Families of rows that turns and mirrors carry onto each other, the same ones carrying the whole set onto itself: the rest of each named row's family, in list order
6 families of 6 rows
z_243: [ 25.4 -16.2 -15.6 -10.7   2.9  -8.1  17.6  16.6  -5.4  -4.7  -3.6 -14.5
  11.2   4.6  16.8 -15.4  14.5  29.1 -26.2   3.6   2.4  21.6  -5.9  -0.3
  25.1   6.5  -4.1   5.0  16.8  -6.3]
z_317: [ 18.2 -17.9 -18.7 -24.8  -1.1 -11.5   4.6  22.8  -4.0  -6.3   1.6 -12.1
  10.2   5.4  17.9 -20.5  17.2  26.5 -11.0  -3.8  14.0  19.9  -5.6  12.4
  26.6  11.1 -10.7   3.6   6.1  -4.8]
z_694: [ -0.2 -25.5  13.5   2.7 -12.5 -20.9  21.5   4.1  14.4  -9.4 -18.5 -26.6
   4.1  -0.9  -5.9   9.6  14.3  -0.5  -5.6  12.0  28.6 -14.5  -4.8  13.1
  32.6   2.2 -10.5  -7.0  -7.8   9.7]
z_385: [-38.3  -7.0 -13.0   5.1 -11.5  -5.6  16.4  26.6  -5.0  -3.4 -24.2  -0.7
 -18.8   7.9   7.5   2.5   5.5  39.3   3.8 -12.0  -4.3  -5.5  14.2   0.1
  21.4  13.1  -8.2  -3.1   7.4   7.5]
z_298: [ 20.5 -11.6  -1.0  -7.8 -20.2   1.5   4.0  -5.5 -13.8 -16.6  -2.8 -11.8
   0.8  12.1  11.3 -33.9   4.6  -0.4  28.5   3.9  14.5 -13.8  14.3 -24.9
  29.6  29.7  -7.1  -4.3  21.6 -12.7]
z_23: [ -0.2 -17.5 -34.7  -2.6 -42.1  -5.6  16.2  18.0  -1.8  16.1 -14.3 -11.8
  12.1 -13.6  11.7 -19.7  -0.5   6.3   9.5 -10.2  -6.0  -9.9  -8.3 -26.1
  24.7   1.9 -14.2  -7.5  14.0  31.9]
z_826: [  1.5 -42.8  -9.7   3.9 -46.3  17.6   0.3   0.7  10.8   0.1 -20.3  -1.0
 -29.5  20.9   2.2  -5.5   7.2  -0.4 -19.4 -14.2  -9.9  -2.9  10.8   5.4
  30.3  14.1  -3.0 -20.6   7.0  -5.0]
z_641: [-11.1 -24.2 -27.4  -2.8 -38.5 -11.5   5.4   8.9 -10.1  10.1  -5.5 -18.1
   5.5 -11.2  17.3 -24.9   3.6   6.8  14.4  -9.9  -9.5  -5.2 -19.7 -21.9
  22.6   4.5 -22.2  -5.7  15.2  23.8]
z_952: [ 16.0 -14.7 -15.8 -15.0   3.7 -13.3  14.5  21.2   0.1 -11.5  -3.8 -17.1
   9.3   5.0  24.0 -14.5  15.6  31.3 -16.2  -4.8   4.0  24.2  -4.9  -1.0
  23.9   6.7 -15.3   6.1  18.1  -2.7]
z_311: [-33.0 -14.0   3.3  17.9  -8.3  -9.3  13.2  24.4 -10.6  -2.7 -25.9  -0.8
 -16.4  10.1  -4.3   9.0  -1.4  31.5   7.9  -3.9  -1.7 -11.5  15.0   3.0
  20.0  11.8 -10.1  -7.3   3.0   1.9]
z_923: [ 16.2 -20.4   9.1 -11.1 -28.4  -2.6  -3.1 -13.4 -11.4 -14.0  -2.1  -8.1
  -1.2  12.1   7.4 -25.9   4.7 -10.0  22.2  -1.0  12.4 -21.9   9.6 -28.0
  31.1  27.5  -2.3 -13.1  19.3 -11.5]
z_741: [  1.9 -44.4  -9.3  11.8 -43.0   8.7  -2.7  -9.9   3.9   7.1  -1.7  -7.5
 -25.8  13.0  11.9 -12.7   0.5  -1.4 -19.6 -14.4 -12.1  -4.8  13.9   7.3
  18.1  12.9  -9.7 -12.2   0.8 -10.0]
z_962: [-33.9 -12.4  -8.1  10.8 -11.5 -16.9  15.6  28.4  -8.1  -6.2 -18.8   0.5
 -23.2  13.5   2.0   0.9   2.8  30.5  -1.0  -1.6  -5.1  -9.9   6.8   4.3
  17.9  23.8 -16.8 -11.6   4.8   3.0]
z_868: [  6.8 -32.0  16.3  -2.2 -14.9 -17.1  19.6  -5.0  19.7 -16.4 -15.8 -21.9
   3.5   5.4  -3.1  10.2   7.2  -0.8  -4.2  -4.0  28.1  -6.9 -12.5   7.9
  36.4   2.8   5.3  -7.4  -7.5   4.3]
z_37: [-33.9 -11.8  -5.3  12.8  -3.1 -10.1  21.5  22.9  -1.5  -5.5 -22.5   7.4
 -15.1   9.0   0.8  -5.3   1.4  34.4  -1.6 -12.7  -8.3 -11.6  18.2   0.0
  23.1  11.7  -5.4  -4.3   3.3   3.7]
z_989: [-12.6 -18.1 -30.7  -2.7 -45.7  -2.8  13.2  15.4 -13.0  16.3  -9.1 -22.5
   8.4  -4.2  20.8 -31.3  11.6   0.3  12.8  -1.4  -0.8  -5.8 -11.5 -12.3
  27.1   4.9 -13.3  -7.1   8.2  32.2]
z_801: [ 11.5 -37.8  -3.7   3.8 -35.8   7.1  -2.6  -4.6  -1.7   6.3 -14.5  -1.1
 -30.3  21.8  12.5 -11.3   9.4  -2.1 -18.9 -26.4 -11.7 -10.5  10.6   1.1
  24.1  10.7 -10.5 -20.1  12.1 -20.1]
z_258: [  4.4 -30.0  22.6  -4.5 -21.1 -13.5  17.3  -2.7  11.8 -15.8 -11.4 -21.6
   5.0   0.7  -1.9   1.5  14.3  -7.2 -12.1   3.6  31.7 -16.4  -1.4  15.4
  35.6   8.1  -3.3 -13.5  -0.1   6.8]
z_176: [ 10.2 -10.2  11.9  -7.0 -22.6  -7.6   7.5 -12.9 -11.5  -7.5  -4.6 -11.3
  -3.9  10.2   7.6 -27.0   6.8  -1.5  25.9 -11.8  23.2 -29.5   5.7 -24.3
  36.4  32.1   6.1  -9.3  17.9   1.2]
z_767: [ 17.3 -23.0   6.5  -8.6 -24.6 -11.2   0.5  -7.7  -9.2 -11.5   3.8  -0.5
  -0.8  19.2   5.6 -26.5  10.3  -4.6  21.2   0.5  16.4 -24.3  16.8 -31.4
  29.9  26.4 -12.2  -3.3  19.8 -10.2]
z_185: [  1.6 -47.0 -11.7   9.5 -46.3   6.8   0.9   1.5   1.0   6.7 -13.2 -11.0
 -32.8   7.2  18.1  -7.6   3.2  -4.9 -20.7 -15.7 -17.7   2.2  14.5   2.0
  27.3   7.3  -9.9 -14.9   2.6  -3.3]
z_218: [ 12.6 -48.2   1.3   6.9 -39.3  12.8  -0.7  -1.0   2.1   8.5 -18.0  -8.1
 -33.7  16.3  13.6  -1.7   5.3  -0.9 -16.1 -13.5 -20.6   4.1   6.2  -0.3
  26.6   8.5  -1.1 -11.3   8.0  -5.4]
z_975: [ -7.5 -23.5 -25.7  -7.2 -47.8  -4.0   8.3  11.4 -10.3  14.2 -10.3 -17.5
   7.6 -10.3  13.0 -24.1   8.5  -5.4   3.6  -5.5 -13.3  -1.0  -6.8 -25.9
  25.7   3.1 -16.5 -12.4   8.8  33.0]
z_914: [ 13.1 -18.7   6.7 -15.4 -23.9   4.4  10.2  -8.1 -11.2 -14.9  -2.8  -3.2
  -7.1  16.5   3.7 -38.5   7.3   3.4  25.0   1.5  16.4 -16.8  15.4 -28.7
  29.6  21.9   3.0 -13.2  15.4  -1.8]
z_398: [ 23.2 -19.3   2.7  -4.2 -26.1  -5.1  12.5 -15.3  -9.5 -18.7 -10.2 -12.0
  -1.7   7.9   0.5 -30.5  14.2  -1.4  22.1  -5.2   8.5 -19.5   6.0 -30.8
  26.8  33.0  -6.4 -10.1  27.4  -7.4]
z_184: [  8.5 -28.0   7.7   7.8 -21.0 -12.3  10.4  -8.6  20.8  -4.6 -19.0 -22.7
   5.9   5.1   2.2  -0.1   9.4  -5.4 -18.1   6.1  36.3 -12.7 -13.8  12.4
  31.2   0.3  -4.4 -23.1  -5.7  10.9]
z_692: [-24.3 -15.1 -26.5  -5.3 -32.4  -3.6  21.7   9.5  -3.1  13.2  -8.4 -15.7
   1.9  -7.2  16.5 -21.5   6.9  11.1   8.1  -1.2  -0.7 -17.1 -16.3 -27.2
  29.5  11.2 -19.0 -13.0  12.3  37.7]
z_571: [  4.9 -35.6  17.2   6.5 -27.0 -17.8  20.5  -1.0   6.3  -8.8  -9.8 -24.3
   7.2   3.0   0.3  10.0  18.1   0.2 -11.5   4.6  37.8 -13.9  -4.4  13.3
  34.9  10.2  -8.1  -8.0  -3.6   6.9]
z_71: [ 23.2 -24.9 -20.1 -14.1  -2.7  -3.2  15.8  14.0   8.0   5.4  -7.7 -14.5
  10.0  -3.1  28.5 -21.3  14.9  25.1 -17.5  -5.7  11.2  21.8 -13.6   4.3
  13.1   9.8 -18.9   1.9  13.9  -4.0]
z_817: [-29.6 -11.9   8.3   8.6 -11.5 -17.4  13.5  31.0  -6.9   3.2 -24.2   2.4
 -20.0  16.1   8.1   1.9   1.2  33.3  11.0  -7.6  -4.3  -8.0   8.8  -5.2
  23.2  10.2 -15.5  -6.3   2.7  -3.9]
z_188: [-24.9 -10.1  -5.9  -3.4  -1.4  -9.3  15.8  16.8 -12.1   2.5 -21.0  10.8
 -17.8  22.6  16.2   3.8   2.0  34.2   1.3  -8.4  -7.9  -8.3  11.6   0.9
  18.7  21.1  -9.7   1.8   7.2  -3.4]
z_965: [  7.8 -30.3  11.2   5.4 -14.0  -7.8  27.7  10.8  19.9  -9.1 -21.0 -22.5
   5.7  -0.6  -4.1   6.6  15.2  -8.9  -7.6   4.9  34.3 -16.1 -10.4   5.8
  22.9   6.7  -8.0 -15.1  -3.5   9.3]
z_782: [ 29.6 -19.2 -11.7 -10.0   7.6  -7.5  11.9  21.5  -4.0 -14.6  -0.8 -12.7
   9.6   4.5  22.2 -22.4  15.3  21.0 -11.7  -4.4  12.8  27.0   4.8   3.3
  20.5  13.5 -10.5  -2.9  15.4  -7.6]
z_289: [ 25.2 -20.5 -19.2  -6.1   7.9 -10.0   8.7  20.0   3.5  -7.7   2.6 -15.3
   3.1   6.6  25.3 -22.2  22.1  25.1 -14.0   4.3   6.3  17.9  -6.2   3.6
  14.0  13.3 -14.3  -9.7   7.0  -5.0]
z_996: [ -7.6  -9.3 -35.4  -6.7 -36.4  -4.4  11.7  14.7  -5.1   6.4 -11.6 -18.5
  12.7 -11.2  17.7 -23.0   6.8   8.8   6.9  -2.1 -12.3  -5.7 -11.7 -22.7
  18.9   7.9 -21.8  -5.1  10.0  27.9]
z_362: [  7.0 -45.3  -4.9   7.1 -43.8   7.2  -2.7  -7.1   5.3  -0.6 -11.9  -7.0
 -30.5   6.4   8.6  -2.7   2.0  -8.5 -19.4 -14.8  -7.8  -7.7  14.8   9.4
  17.1  15.0  -3.6 -24.8   7.7 -10.2]

Same family as z_258: z_385, z_952, z_923, z_996, z_362
Same family as z_176: z_801, z_184, z_692, z_71, z_188
Same family as z_694: z_298, z_311, z_185, z_975, z_782
Same family as z_289: z_989, z_218, z_914, z_817, z_965
Same family as z_571: z_243, z_23, z_741, z_37, z_767

